Y: a few groups of rows, each row roughly a mix of its group's hidden directions:
Y (114 x 10):
[[-3.52 -2.72  1.02 -0.71 -4.91 -1.40  1.78  1.57  1.60  0.39]
 [-0.65  2.76  5.58  1.20 -2.40  1.96 -0.36 -0.20 -1.40  1.83]
 [-1.91 -1.06  1.42 -6.32 -0.97  1.56 -1.62  0.68  1.36  0.84]
 [-1.64 -4.15 -1.56 -0.80  3.87  0.65  0.71 -3.96 -0.99 -0.45]
 [-1.17  1.88  1.89  0.92  0.04 -1.20  2.42 -3.34  2.15 -4.83]
 [ 0.70 -3.47 -2.95  1.18  0.93  2.75 -2.45  2.15 -3.76  0.06]
 [ 0.86 -0.66  1.01  0.76 -3.55 -0.34 -2.71  5.56 -1.27  0.64]
 [ 0.41 -4.00  2.04 -1.21 -3.53  2.52 -3.62 -1.27 -0.17  0.61]
 [ 2.10 -0.76  4.43 -1.06 -5.31 -0.07 -1.16  0.02  0.51 -0.41]
 [ 0.00  2.14  2.70 -2.08  0.48  2.43 -2.92 -2.23  4.45  0.37]
 [-1.43  1.36 -2.61 -3.48  2.51  2.14 -3.84 -1.46 -0.80  2.13]
 [ 0.20  0.95  1.81  1.26 -6.31  1.41  0.41  0.78 -2.04  1.79]
 [ 0.12 -1.57  2.50 -2.55  3.70  1.12  0.79 -1.81  4.55 -1.00]
 [-5.26 -3.94 -0.35 -1.80  0.04 -0.03  1.87 -1.60  1.78  0.06]
 [-2.92 -0.03  3.49 -1.64 -0.83  2.50  1.02 -0.58 -4.63  1.60]
 [-2.41  0.57 -2.80 -0.64 -0.64  1.35  4.03  1.22 -2.14 -4.10]
 [-3.02  0.76  6.28 -0.32  1.70 -0.04 -1.57  0.06 -0.84 -0.71]
 [-2.65 -3.02  1.29 -0.30  0.44  0.49 -3.25 -4.50  1.26 -2.25]
 [-2.76 -4.01 -2.39 -1.85 -0.08  2.96 -1.88  1.34 -2.97  0.02]
 [-3.71 -0.78  0.51 -1.81  0.16  2.58  1.56  2.39 -4.80  0.09]
 [ 1.52  0.69  4.30  0.00 -2.36 -4.59  1.36 -0.69  2.32  0.49]
 [ 0.69  2.80 -2.29 -0.50 -0.13  1.05  4.46 -3.27  0.77 -3.11]
 [-0.63  3.02 -1.51  2.22 -2.84 -1.26 -3.10 -4.04 -0.28 -1.84]
 [-0.10  0.85 -0.73  2.20 -6.13  0.09 -2.99 -0.52  1.68 -0.06]
 [ 1.50 -5.67  2.35 -0.51 -1.93 -0.11 -2.20  0.71  2.36  0.99]
 [-1.85 -5.22 -3.56  1.08  1.40 -0.55  0.51 -2.55  1.38  0.56]
 [-1.15 -0.13  0.22 -6.45  0.67  1.42 -0.92  2.62  1.42  0.73]
 [ 2.61 -1.41  1.11 -0.41 -2.51  3.25  3.34  3.64 -2.08  0.01]
 [ 0.90 -0.79  1.40  4.13  1.16 -1.40 -0.96 -5.48  0.17  1.03]
 [-0.48 -0.84  1.09  1.63 -5.88 -0.36  0.11  1.71 -2.39  2.76]
 [-0.59  3.01  1.79  1.91 -4.21 -1.30 -2.88 -2.06  2.48  1.17]
 [ 2.02 -1.60  0.80 -0.58  5.93  0.22 -0.63  0.38  1.94 -2.94]
 [ 3.39  3.25 -1.12  2.80 -2.73  0.61 -1.37  1.99 -3.23 -0.74]
 [-2.19 -1.89 -1.53  2.80  4.29 -0.97  1.51 -3.92 -0.26  0.39]
 [-1.38 -2.20  0.65 -0.99  5.08 -0.18  1.81 -3.54 -2.35 -0.70]
 [-3.97 -1.48  0.90  0.57 -1.87  3.37 -0.61  0.37 -4.44 -1.22]
 [-0.98 -0.37  3.09 -0.26 -3.23 -3.05  2.75  3.60  2.06  0.77]
 [-3.27  0.05  0.76 -2.24 -0.97  0.46  2.16  3.22  4.78 -0.68]
 [-0.01  1.44 -4.43 -0.98 -2.90  0.80 -2.90  3.43 -0.68  1.84]
 [-1.39 -3.05 -3.69  1.37 -1.24  1.90 -3.10  1.00  0.80 -3.54]
 [ 4.57 -2.31  1.74  0.52 -1.13 -3.38  0.04  1.20  2.89 -1.94]
 [ 0.17 -1.65 -5.93  0.17 -1.42  1.35 -3.14 -0.08  0.37 -2.00]
 [ 1.50  4.89 -1.40  3.10 -1.30 -3.54 -1.58 -0.48 -0.04  1.04]
 [-1.22 -3.28  3.52 -2.20 -4.57 -1.64  1.48  0.45 -0.59  0.05]
 [ 0.30  1.40 -1.19 -1.12 -4.94  1.75  3.32  0.37 -3.17  1.53]
 [-1.49  1.92 -1.60 -2.05 -4.37  0.72  4.48 -0.48 -1.54  0.90]
 [ 0.57  4.09  0.13 -0.53 -2.33  0.26 -4.72  0.16 -0.13  3.26]
 [ 0.24  4.56  0.76  2.34  1.05 -3.41  1.84 -0.58  2.09 -2.83]
 [ 0.74  0.62 -3.27  0.71  0.94  5.50 -1.33  1.77 -1.98  1.94]
 [ 2.23  1.47  0.96  2.41  1.63 -4.08 -2.12  2.83  2.62  1.79]
 [ 4.91  0.08 -0.25 -2.40  0.87 -1.13  4.78  0.96  0.24  0.18]
 [ 1.98  2.37 -0.06  0.29  0.78  0.18 -0.27 -3.09  4.38 -4.08]
 [ 1.71  2.41  3.42 -1.56  0.68  2.59 -3.39 -3.24  1.93 -0.21]
 [-2.27  0.75  4.76 -1.04 -2.13  0.37  3.39  0.57 -0.99 -2.97]
 [-4.17  0.11  0.90 -1.28  1.43  1.46  3.88  0.45 -2.49 -3.20]
 [ 2.92 -1.47 -3.46  2.43 -3.87 -1.42 -1.47  2.13 -1.20  1.43]
 [ 2.29 -1.78  3.36 -1.14  4.39 -3.65  1.26  0.01  0.18 -0.70]
 [ 0.93 -3.35 -4.68  0.09 -3.36  0.57 -0.25  1.23 -1.43 -2.56]
 [-3.39  0.03  3.66 -1.01  5.02  0.92  0.76 -0.66 -1.07 -1.31]
 [-2.23  0.88  0.85 -3.66 -0.22 -1.52  1.92  4.93  1.99  1.27]
 [-1.95 -3.70 -1.31  2.31 -2.06 -2.12 -0.08 -1.76  3.74  2.34]
 [-0.29 -1.19 -4.45 -0.52 -2.14 -0.27  1.73  1.58  4.45 -2.05]
 [ 3.12  0.36  5.27 -3.22  1.36 -1.39  0.82  0.80 -1.64 -0.17]
 [ 0.93  0.45  4.40 -1.38  3.46 -3.14  2.84 -0.12  0.13  1.86]
 [-2.65  2.58  3.06  0.75 -2.55 -0.62  3.08 -2.15 -3.24 -0.84]
 [-5.57 -2.45 -0.17 -0.03  0.09 -1.56  0.49 -3.26 -0.17  2.32]
 [ 2.91  2.12 -2.51 -0.42  1.35  0.00  5.51 -0.49  1.94 -0.42]
 [-2.73 -3.33  1.14  2.74 -2.33 -2.12  3.75 -1.22 -1.18 -1.24]
 [ 1.57  0.49 -1.00 -0.27  4.87 -1.24  1.94  4.11  1.62  1.85]
 [ 3.85 -2.90  0.88 -3.71  3.47  1.58 -0.39 -0.86 -0.19 -1.58]
 [-1.95  3.92 -3.06 -0.05 -4.24  1.90  0.31 -1.34  1.21  1.54]
 [ 1.42  1.28 -3.59  1.08 -2.08  3.93 -2.85 -0.68 -3.01  0.77]
 [-3.51  3.07 -2.92 -1.54  0.99  0.56  1.85 -1.41  4.03 -0.40]
 [ 4.18  0.70  2.15  1.31 -2.57 -1.81 -2.72 -1.38  2.66 -2.30]
 [ 4.02  1.75  2.66  0.69 -4.48  0.75 -0.85  1.96 -0.74 -1.82]
 [ 0.42  1.46 -4.31 -0.49 -2.74 -2.99 -1.69 -3.66 -1.26  0.62]
 [-0.61 -2.24  4.18  1.34  4.60  0.35 -2.69  0.80 -0.63 -1.25]
 [-2.63  0.48  2.73 -0.58 -3.56  2.30 -2.10  1.44 -3.79 -1.43]
 [ 4.77 -0.77  2.68  2.05  1.06 -0.81 -4.17 -0.34  0.67 -1.15]
 [ 2.81 -0.59  3.13 -1.33  0.68  1.94 -1.97 -0.18  4.59 -2.60]
 [ 0.14  1.38  4.03  1.98  0.13 -2.99 -3.75  3.08  1.01  0.40]
 [ 0.93 -0.75  4.02  0.70 -5.17 -1.98  0.95  0.33 -2.26  0.97]
 [-2.22 -2.70 -0.25 -2.50  3.70  1.34 -0.73 -4.52 -0.85  0.12]
 [-3.79  1.54  1.85  1.16  3.51  3.15 -3.14 -1.06 -0.98  0.31]
 [ 4.33  1.64  1.17  5.19 -1.20 -1.76 -0.36 -0.78 -0.85 -0.06]
 [ 3.81 -1.51  1.38  4.45  0.35 -1.32  1.67 -2.22 -1.94 -1.98]
 [-2.12 -2.11  2.60  0.27  0.95 -1.76 -0.95 -5.34  0.84  2.43]
 [ 0.93 -1.44 -1.72 -0.61 -3.73 -1.96  4.12  2.85  0.02  2.58]
 [-3.55  2.29  2.22 -0.43 -3.36 -1.76  1.47 -2.02 -2.26  2.65]
 [ 1.16 -0.31 -1.60  2.24 -4.71  1.94 -2.26  1.19 -2.75  2.59]
 [ 0.48  2.45 -0.32  2.06 -4.97 -1.02 -2.06 -0.40  2.54  2.92]
 [ 2.65  4.17 -2.31 -2.43  0.96  2.37  1.95 -2.81 -1.39 -0.07]
 [-3.98  2.19 -1.38  2.26  3.23 -3.62 -0.78 -0.72 -0.62 -1.74]
 [ 0.26 -0.83  2.44 -1.61  2.25  0.97  5.02  2.03  1.96 -2.70]
 [ 1.29 -4.03  3.35 -1.50 -2.05  2.24 -2.34 -2.04  2.31 -0.44]
 [ 3.62 -1.37  4.40 -0.48 -0.36 -4.10  0.99 -0.86 -0.75 -1.40]
 [ 3.52 -0.20  4.64  0.63 -1.37 -1.08 -1.35 -0.23  4.05  0.11]
 [-0.08  2.00 -1.02  1.48  0.80 -2.25  1.94 -3.32  3.14 -4.27]
 [ 1.11  1.11 -2.71  0.32  2.83 -1.96  5.29  2.22  0.96  0.40]
 [ 0.99  1.94  2.50 -1.66 -5.52 -0.23 -1.60  2.90 -0.42  0.59]
 [ 0.00 -2.84  1.23  0.03  4.00 -1.59  3.81 -1.34 -3.00 -1.53]
 [ 1.57  1.92  3.52  0.31  0.47 -0.83  2.06 -4.57  3.19 -0.95]
 [-0.96 -0.81 -2.46  1.36  2.06 -3.60  2.21  1.05 -1.86  4.43]
 [ 4.05 -1.05  1.27 -0.99  2.27  0.58  0.37  1.54  5.20 -0.80]
 [-3.10 -2.20 -0.36 -0.12 -1.71  0.32  2.54 -2.97 -0.13 -4.79]
 [ 0.25 -1.48 -0.50 -2.13  1.73  2.55 -0.71 -2.31 -2.17  5.35]
 [ 0.27  4.36 -0.45 -0.84 -2.68  0.19 -0.53  5.29 -0.41  0.36]
 [-1.59  2.14  5.38 -3.55 -0.26  1.04  1.18  0.69  1.53 -1.34]
 [ 2.56  1.91  0.37 -0.53 -3.75  1.86  2.81 -4.44  0.08 -0.06]
 [-3.13 -1.24 -1.48 -2.20  1.55  3.34  3.33  0.86 -2.68 -2.19]
 [-0.23  2.64  3.19 -0.26  2.17  2.60  0.37 -0.98 -4.00  3.16]
 [ 3.84  2.85  1.30  0.60 -2.20 -0.81  3.76 -2.56  1.24  1.77]
 [-1.64 -2.57  2.58 -0.90  4.44 -1.42  3.05 -2.75  0.53 -0.48]
 [ 0.43 -0.72  2.54  0.10  1.74 -1.43 -0.17  6.11 -0.29  2.48]]
which group is each row in? (one row of each group first):
[ 5.00 -0.36 -0.47 -0.42 -1.88 -1.99 -2.71  1.71 -2.49  2.50]  U
[ 1.43  1.68  0.93 -0.33 -1.32  0.41  0.74  1.17 -3.44  5.86]  G
[-3.50 -2.83  2.53 -0.75 -1.57 -1.15  1.84  0.20  0.15 -4.62]  H

[-2.34  2.33 -0.14  2.27  0.13 -2.34 -4.84  2.58 -2.04 -0.10]  G
[ 2.16  0.82 -0.87  2.35 -4.57  0.21 -4.53 -1.40 -0.78  0.36]  H
[ 1.38 -2.77 -2.49  4.27 -1.19 -3.36  2.04  1.59  1.27  0.87]  U
[-4.05  3.63  0.16  0.52  2.94 -1.06  2.28 -1.24 -2.98 -0.77]  G
[-2.84 -1.75 -1.46 -1.37 -2.15  3.23 -2.09  2.17 -3.63 -1.81]  G
[-1.86 -0.33 -2.02 -5.14 -0.92  3.14 -0.52  2.71 -1.35 -1.22]  U
[-1.77 -2.34 -0.07 -1.10 -3.63  1.00  1.70 -0.28 -2.47 -4.76]  H
[-2.02 -0.92 -0.99  0.62 -2.67 -1.13  1.78  2.27 -2.12  5.32]  H
[ 1.20  5.71 -1.28  0.53 -1.17  2.43 -2.67  2.25 -0.39 -0.47]  U
[ 0.70  0.95 -2.08 -0.29  0.83  5.79  1.01  1.91 -2.92  1.60]  H
[-2.07  0.51 -2.63  1.54 -4.83 -0.53 -1.47  0.08 -1.42  3.76]  H
